128 stands for zero in the data rows.
Some points, each followed by its number:
[205 142 120 115 142  55  96 144 167 201  98 144 133 104 138 147 145 132
 119 121 143  92  99 108 111 141 115] 0
[114 116 134 114 130 136 120 129 138 117 166 135 171 136 132 129 160 106
 120 142 131 144 123 113 145 116 241] 1
[211 115 115 190 117 127  46  92 136 225 100 126 121  48 117 150 150 200
 122 243 151 149 105 140  90 165 120] 2
[126 240 134 113 121 116 143 161  98 116  94 123  86 135 116 147 166 147
 114 130 116 133 145 111 136 151 118] 3
[113 119 121 113 182 134 132 161  99 123 145 116 155 122 107 117 177  99
 124  73 145 105 123 144 130 136 132] 4
[120 114 126 180 180 150 121  96 149 114 159 110 132 125 177 114 114 134
 122 133 140 149 131 156 129 119 121] 5
[ 97 114 118 115 132 116 149 163 155 115 137 147  80 167 135  96  86  83
 120 142  98 143 129 152 146  47 165] 6
[181 116 119 193 122 111  96  96 164 180  79 136 161  87 126 151 144 149
 150 136 119 138 152 129 145 135 119] 7
[124 149 127 113 135 118 154 141 133 122 106 139 143 111 133 133 115 125
 123 143 129 164 154 119 146 146 116] 8
[117 118 118 113 116 154 133 112  96 104 133 116 116 135 105  72 114 137
 115 121 115 126 106 142 156 144 118] 9
[121 225 137 130 133 113 141 141 121 116 105  88  63 130 132 141 165 148
 233 123 107 146 143  87 120 144 118] 10
[120 117 123 168 134 168 126  95 120 106 151 114 132 150 140 132 122 136
 112 113 120 129 118 150 101 101 121] 11
[110 117 142 113 148 116 128 157 106 115 136 142 115 131 114 138 163 132
 121  97  75  93 132 146 129 101 124] 12
[122 111 123 114 129 133 120 117 126 114 160 139 167 155 106 134 175 104
 121 120 129 103 126 110 128 109 241] 13
[158 116 105 151 141  93  78  95 140 165 111 137 146 120 124 148 128 121
 122 137 114 170 123 155  94 107 113] 14
[118 114 119 114 141 153 110 115 127 120 166 136 178 141 135 128 113 136
 123 138 155 148 124 147 116 110 114] 15
[ 95 110 110 115 116 118 153 162 143 108 130 142  87 208 105 128  92  84
 118 135  88 115 124 161 128  73 151] 16
[108 117 130 112 102 110 157 141  96  91 122 157 117 144 135 188 101  83
 113 129 104 127 110 128 119 121 141] 17
[104 117 243 118 129 144 131 126 125 108 132 130 135 142 130 114 149  96
 121 124 182 161 129 163 115 136 182] 18
[131 113 128 114 141 124 140 143 136 131 128 158 123 115 121  98 122 128
 122 135 148 152 144 120 147 136 119] 19
[156 111 185 190 129 159  31 104 134 158 140 191 157 155 129 145 141 164
 121 116 151  93 115  75 168  93 115] 20
[127 114 120 113 143 142 135 116  93 119 134  93 112 108 139  97 125 147
 113 124 131 123  98 129 154 159 118] 21
[109 111 119 113 122 145 131 129 147 114 133 135 127 140 100  85 111 134
 119 117 121  96 119 146 166 131 112] 22
[116 240 122 126 137  97 140 114 141 129 113 159 110 104 147 129 152 151
 240 133 145 135 212 115 144 176 118] 23
New points follow, each followed by the numbers of its three nearest points above by angle, seen from the average point of the numbered points, nearest first.
[132 118 155 132  89 153 137 114  95 122 131 101 101 125 109 111 125 145
 112 132 133 131 135 135 101 144 118] 9 21 11
[160 115 105 190 125 128  88  93 128 198 112 138 132  78 125 129 140 200
 123 194 148 134 170 117  94 174 114] 2 7 14
[124 114 114 114 162 123 146 141 164 119 138 119 106 122 132 107 117 126
 120 133 155 157 137 124 113 136 116] 19 8 5
[151 114 153 114  90 104 109 127  86 135 110 115 123 128 121 164 129 120
 112 131 114 131 107 123 101 121 118] 17 14 0
[125 125 106 114 110 121 148 141 151 131 103 136 136 116  95 133 116 127
 120 129  85 134 164 109  93 128 117] 8 17 16
[149 116 127 114  96 128 132 129 117 134 111 118 149 123 121 107 136 136
 113 115 108 126 139 115 153 129 118] 9 22 21
[119 132 134 114 156 127 152 139  97 124 122 110 125 109 115 131 127 118
 122  95 124  99 129 110 146 125 123] 4 21 12
[121 116 134 114 151 129 141 157 149 117 132 105 134 136 126 136 114 121
 120 145 121 147 136 124 114  93 118] 6 16 15
[125 120 115 114 172 132 109 110 119 143 152 146 126 121 125 108 131 128
 126  88 133 115 112 145 115  99 121] 4 15 12
[122 158 125 113  83 125 167 161  99 124 125 130 128 121 113 130 120 133
 114 120 146 102 147 128 100 159 115] 3 8 17
[191 177 128 112  95  87 110 141 105 182  72 102 139 101 101 192 145 133
 112 124 115 128  73  79 135 141 118] 0 3 2
[152 115 140 129 112  97 122 115 116 162  77 111 140 121 126 173 132 130
 159 137 100 134  62  88 153 135 123] 0 7 2
